Each named move below is a turn or a mirror, shown by a few rows before and after it. Which moves, in which order, take the first row of each later pair to the second? The first pair is answered.
move kose:
[ 5 -4 21 -9 28  0 51 -3]  ->  [  8  -8  28 -14  24  10  45   0]
[ 2 -6 14 -8 -2 10  4  6]  ->  [-4  2  0 12 11 -2 13  0]
[ 18 -32  18  13  -7  -7 -29  -1]  ->  [  9 -27   2  33   3 -17 -23  -7]
move baved:
[  3 -17  15   1 -16 -19 -16 -29]  ->  [  9 -13  20  -8  -8 -24 -17 -23]
[  7 -14  35   6  -5  17  21 -18]  ->  [ 17 -14  36 -16   0  10  15  -4]
[-12 -18   3   1 -34  29  33  -4]  ->  [  8 -15  16 -41 -18  11  20  25]
move lopu:
[ 10 -18   5 -32 -10 -18 -55   8]  ->  [ 18 -18   5 -38   1 -22 -52  14]
[  7  38 -26  10  24 -11  15  30]  ->  [  2  34 -27   9   0  21   8  31]
[-17   8 -22  -4 -48  29 -41  21]  ->  [-25  -8 -19  16 -30 -18 -56 -12]
move diso:
[-35   2 -22  17 -31   8 -48  -1]  ->  [-37 -22  -4  32 -15  -8 -37 -37]
[-14   2  -7  13 -10  44  10   7]  ->  [-20   1 -21  29  -1  27  13  -5]
[ -2 -10   6  -4  57 -54   3  -9]  ->  [ 22 -22  40 -50  34 -15   1   5]
Then:
Each pair is 2 to 3 moves apart.
[-1 -9 25  8 -2  6 -6 -8]  ->  [ -4  -2  15  12   3 -12 -18  -3]
diso, lopu, lopu
[-7  3 -6  7 14 23 22 29]  ->  [-18   4 -20  14  25  -7   4  27]
lopu, baved, diso
[ -2 -13  14  10  -7  13  10 -20]  ->  [-13   2 -20  27  -6   0  -8  -5]
diso, diso, lopu
[ 24  -4  24 -32  25 -35 -15  16]  ->  [  4 -21  33   4 -28  40  10 -29]
baved, diso
[24 31  5  6 24 -8 29 24]  ->  [ -2  39 -23  37  -9   1   5  16]
kose, lopu, diso
[-32  -4 -24  30 -14 -17  -2  -9]  ->  [  0 -16  23 -36 -20   3 -15  20]
lopu, kose
[-18  16 -21  20  11 -27   7 -13]  ->  [  9  -5  24 -21   7  11  29 -11]
diso, lopu, lopu
[-21  12 -30  32  14 -16 -11 -18]  ->  [ -7   2  -5 -11 -13   0 -57   1]
kose, lopu, diso
[  3 -44  74 -10 -31  33 -30 -30]  ->  [  2 -51  79   3  -4  16  -3 -47]
kose, diso, lopu
[ 17 -13  22 -10 -35   0 -58 -24]  ->  [ 32  -9  19 -20  12 -40 -49 -13]
kose, baved, diso
[  9 -37  28 -18  25 -25  -7 -21]  ->  [ 20  -9  20 -42  16  19  15  25]
baved, lopu, diso
[-22  16 -32  23 -30  22 -12   0]  ->  [  6   7  -6  10  40 -16  37  -4]
diso, lopu, lopu
[ 28 -18  29 -32   2  -5  16 -13]  ->  [ 13 -15   7   1  18 -39  17 -29]
diso, diso, diso
[-22  -9   3  27 -14   1  -6 -32]  ->  [  5   0  19 -34   3  -7 -21  20]
baved, lopu
[-13  15  -3  -2 -51  65  30  22]  ->  [ 13  34  -5 -41   3   5  21  70]
kose, baved
[  5   5 -20  -4 -16  35   0  28]  ->  [ 21  -5   3 -13  35 -25   6  20]
kose, diso, baved
[-23 -35  18 -37 -13 -26 -47 -18]  ->  [-52 -19 -21  28 -26   7 -10 -37]
lopu, diso, baved
[ -7  38 -45   0  -8  24   7  45]  ->  [ 19   0   8 -36  31 -47 -28  27]
lopu, diso, baved
[  1 -36   7  30   3  10 -16 -44]  ->  [  7   2 -28  -1  25 -28 -41  22]
baved, diso, diso
[ -5 -14  11  12   3 -27 -16 -34]  ->  [ -1  -9  13 -16 -18 -10 -37 -10]
kose, diso, lopu
[ 12   0  -7 -23  36 -53  -9  14]  ->  [  8 -41  36  -4  -6  12  17 -41]
baved, diso
[ 13  16  16 -44  19 -19   6  34]  ->  [-10  -2  24  -9 -40  47  10 -14]
baved, kose
[-13   1 -21  16   0 -52 -31 -12]  ->  [ -7  20 -28  -6 -19 -22 -43  23]
diso, diso, diso
[  6 -19  11 -12   5   6  41  13]  ->  [-19  -8 -19  25  -2  -3  31  -2]
lopu, diso, diso
[ 11  24  -4 -24  40  16  68  35]  ->  [ 10   4  15 -32   1  61  60  22]
baved, kose
[ -2  -5  -9  14  26 -19 -20  -9]  ->  [ 15 -13  13 -18   2  28 -14   1]
lopu, baved, kose
[  3 -30  39 -35  -8  -3   0 -11]  ->  [  2 -31  32 -18   4 -20  10 -24]
baved, lopu, baved
[ 23 -34  44 -36  21  -5  28 -12]  ->  [ -5  17 -32 -16 -30  39  -8  41]
lopu, lopu, diso
[-22   5 -40  57 -18  14   5 -36]  ->  [ 27 -21  33 -33 -20  52   9  -7]
diso, lopu, diso
[ -6 -13   9  26  16 -36  -3 -31]  ->  [ 10   7   4 -28 -29  10 -40  27]
kose, diso
[-12  -6 -16  -1  11  -8 -16  20]  ->  [-16 -14  -9  16  17   0  11  -3]
diso, lopu, baved
[ 11 -17  32 -29   1  -3  -7 -10]  ->  [ -2 -16  21   0  -3  13  15 -28]
kose, diso, baved
[-32  -6 -25  54 -44  11 -31   1]  ->  [  3  -7  11 -18 -39   8 -57  45]
kose, baved
[-29  -9 -45  42 -15  -6  14   2]  ->  [  5 -31  12 -36 -35  24 -15  27]
lopu, kose
[ 14  -3  26 -50  15  -3   6  24]  ->  [  5  -7  25 -52  10 -11 -15  18]
diso, diso, kose
[ -7 -11  11  11 -25  48  15 -13]  ->  [-12  -1   1  32  21 -10  36 -24]
kose, lopu, lopu
[  2 -16  33 -28   7   0   6 -11]  ->  [-28  17 -27  14  -8  -8  -7   2]
diso, lopu, kose
[ 10   9  -3  -3  43 -29  -5  29]  ->  [ 12   4   3   2  45 -29  10  19]
diso, diso, kose
[-18 -13  24 -11   8 -29 -46 -13]  ->  [-11  13   0 -11  37 -44 -18  10]
lopu, diso, kose
[-11  -8  27  42  -4 -32 -17 -44]  ->  [ 16  19  21  -2  42 -54   9  18]
baved, lopu, kose
[ 19  -6  23  -8  23 -32   9  17]  ->  [ 11 -15  26   6 -30  30   4  -3]
diso, baved, kose
[ -4   0  20 -10  -8  25  23 -17]  ->  [ -9  15   0  12  20  -4  36 -18]
baved, kose
[ -7  42  -5  -9  37 -37  -8  38]  ->  [-27  42 -28  39  23 -13  19   4]
baved, lopu
[ 16  -4 -20  -6   7 -42 -29  36]  ->  [ 29   6  -7 -25 -11  13   5  51]
diso, lopu, lopu
[  3  11 -21 -22 -16  20 -25  58]  ->  [ -2  22 -35  -4  29 -18  -3  50]
diso, baved, lopu
[ 18  41 -23  -1  13   7  50  37]  ->  [ 32  -2  41 -28  -9  36  43   8]
baved, diso, kose
[  0 -14  13   3  35 -16  29 -19]  ->  [ -8  22 -24   6   0  35  29  15]
lopu, lopu, diso
[ -7   6 -24  14 -18 -17 -27  22]  ->  [ 16 -27  31 -10   0 -21  -5  -5]
diso, diso, lopu
[  2   4  10  -8  -8  38  17 -12]  ->  [ -5  15 -11  14  21   5  27  -9]
baved, kose
[  4   3  20 -19   9 -28 -36 -26]  ->  [ -7  25 -13 -10   7 -30 -39  -7]
diso, diso, kose
[-17  17 -39  12  -7  10   7  -4]  ->  [ 10   2   0 -21  29 -28   9  -4]
diso, baved, kose
[ -1   3 -18  13  16  -1  -2   9]  ->  [ -5 -13  -6  14   0   8  -9 -12]
kose, baved, lopu
[ 13   4 -29  39   4  22   0  -2]  ->  [ 19 -14  -5  29  22   9  12 -24]
diso, lopu
[-22   7   0  35 -13   8  29 -10]  ->  [ 12  -5  40 -24   9 -13   8  14]
diso, lopu, baved
[-13  -3 -31  35 -30  23   0 -12]  ->  [  3   0 -23  27  26 -34  19 -13]
lopu, lopu
[  0   8  -5 -36   3  19 -26  37]  ->  [-19 -26  21   9  -7  23 -12 -36]
baved, lopu, diso
[  9  -9  33   7 -13  41  45 -19]  ->  [  2   5   6  27  33 -13  58 -10]
baved, kose
[-36  18 -62  70 -15  17  58 -14]  ->  [ 23   5  -9 -24  66 -83  27  29]
lopu, baved, diso
[  3  26 -17  15   6  17  35  14]  ->  [ 24   5  21 -29   8  22  16  19]
baved, diso, kose
[-27  31 -25  44 -24  23  51  15]  ->  [-39  -5  -1  50 -59  18  -2 -25]
kose, lopu, kose
[ 27 -40  46 -39 -24  35  -7   0]  ->  [  6  10 -20 -23 -41  45 -17  42]
baved, diso, baved
[ 11  33 -33  -8  55 -39  34  38]  ->  [ 15  14   3 -51 -37  52 -17  42]
kose, lopu
[ -4   2 -33  17 -41  31 -12  14]  ->  [-10 -16 -21  22 -39   0 -39  -6]
lopu, kose, diso
[-25   0  -7  14  20 -11  -6  -5]  ->  [-23  -3   0  -1  -9  24 -16   0]
kose, baved, diso
[  0 -25  10  27 -11  18   4 -53]  ->  [ 20  21 -18 -30  -2   2 -37  36]
kose, baved, diso
[  4  23  -8 -43 -44  54 -26  54]  ->  [-10  -1   3 -25 -59  24 -79  19]
lopu, baved
[ -6  13  -8  -2 -13  43  13   3]  ->  [-17   6 -20  29  -9  21   6 -23]
kose, lopu
[ -5  18  -5  -4 -28  41 -29   1]  ->  [ -9  17 -14  12  10 -30 -42 -15]
lopu, baved, kose
[ -1 -30  23  -7 -40  53 -16 -30]  ->  [ 25  -5  13 -54  38 -32 -18  28]
kose, baved
[-3  1 18  8 41  4 39 -6]  ->  [-22  10  -6  30  11  29  31 -10]
diso, lopu, kose
[ 29 -19  35 -30   5  27  24   6]  ->  [ -5  24 -37  18 -15  37  19  24]
diso, baved
[  7 -16  22 -24  23 -38 -28   0]  ->  [ 13 -18  25 -32  17 -23 -22   8]
kose, diso
[-17   8 -14  31  21 -50  -8 -12]  ->  [  1 -30  46   3   8 -13   0 -41]
diso, baved
[ -3   7 -47  39  45 -44   5 -11]  ->  [ -7 -30  -1  28 -44  56 -13 -41]
kose, baved
[  6  -4  22 -38  22 -16 -13   2]  ->  [-18   0  -8  20  31 -25  10 -27]
kose, baved
[ 11 -22   1 -13  30 -36  14   6]  ->  [ -9 -24  -5   4 -37  23 -12  -5]
lopu, lopu, lopu
[  0  12 -18  -3 -20   9 -41  33]  ->  [ -1  -1 -14  31  30 -42  -5  -9]
baved, diso, lopu
[ 24 -16  13 -21  -2 -27 -19  -3]  ->  [  8 -19   9  -4 -35  21 -11 -17]
baved, diso
[  0 -17  34  -4  -4   1  23 -17]  ->  [-17  -5   3  19 -29   9  -5 -19]
diso, baved, lopu
[ -3  -7  22   4 -17  39  -5 -24]  ->  [-17   1  -4  26 -13   5 -30 -23]
diso, lopu
[ -1 -18   8 -13  44 -42   9  -7]  ->  [ 16 -15  26 -50  14   9  10  21]
kose, lopu
[ -4  35   6 -14  -8   8  15  47]  ->  [  9   2  46 -28 -11   4  12  22]
kose, diso, kose
[ 12   4   7 -27  -4  48  30  30]  ->  [  3  17 -11 -28 -12  39   8  47]
diso, kose
[-13 -16 -12  32 -24 -20  -5 -19]  ->  [ -6 -24   2  28 -20 -14   8 -28]
diso, kose
[ -4  -8   0  18  33 -27  26 -20]  ->  [ -7  27 -36   3  17  -7   2  34]
kose, diso, kose
[ -5   2  -6  39  26   7  70 -24]  ->  [ 15 -20  39 -18 -14  55  42  -8]
kose, baved
[-31  26 -52  27 -24   7 -43  12]  ->  [ -2   1  -1 -29 -33   8 -73  19]
lopu, kose
[ 10 -16  28 -42 -29  23 -27  10]  ->  [-27  -4 -18  44 -20  14   3 -35]
baved, kose
[ -7  44 -32   1  31 -24   8  19]  ->  [  2  46 -16 -24  -4  26  -1  38]
lopu, kose
[ 32  -8  40 -48  41  23  56  33]  ->  [ 20  13  15 -44  12  65  54  51]
baved, diso, baved
[  5 -12  17  11  -9  14   5 -24]  ->  [  2  11  -5  -7 -15  10 -25  19]
baved, diso, lopu
[  8 -17  25  35  -3   2   6 -33]  ->  [  6   8   9   9 -41  22 -33  12]
diso, lopu, diso
[ -6 -25 -16  27   2 -25  -2 -12]  ->  [ -2 -32   1  22 -19  14  15 -17]
lopu, kose, baved
[ 22  -1  11 -18  33 -29   8  11]  ->  [ -4   5 -10  16 -25  42  21  -5]
diso, lopu, baved
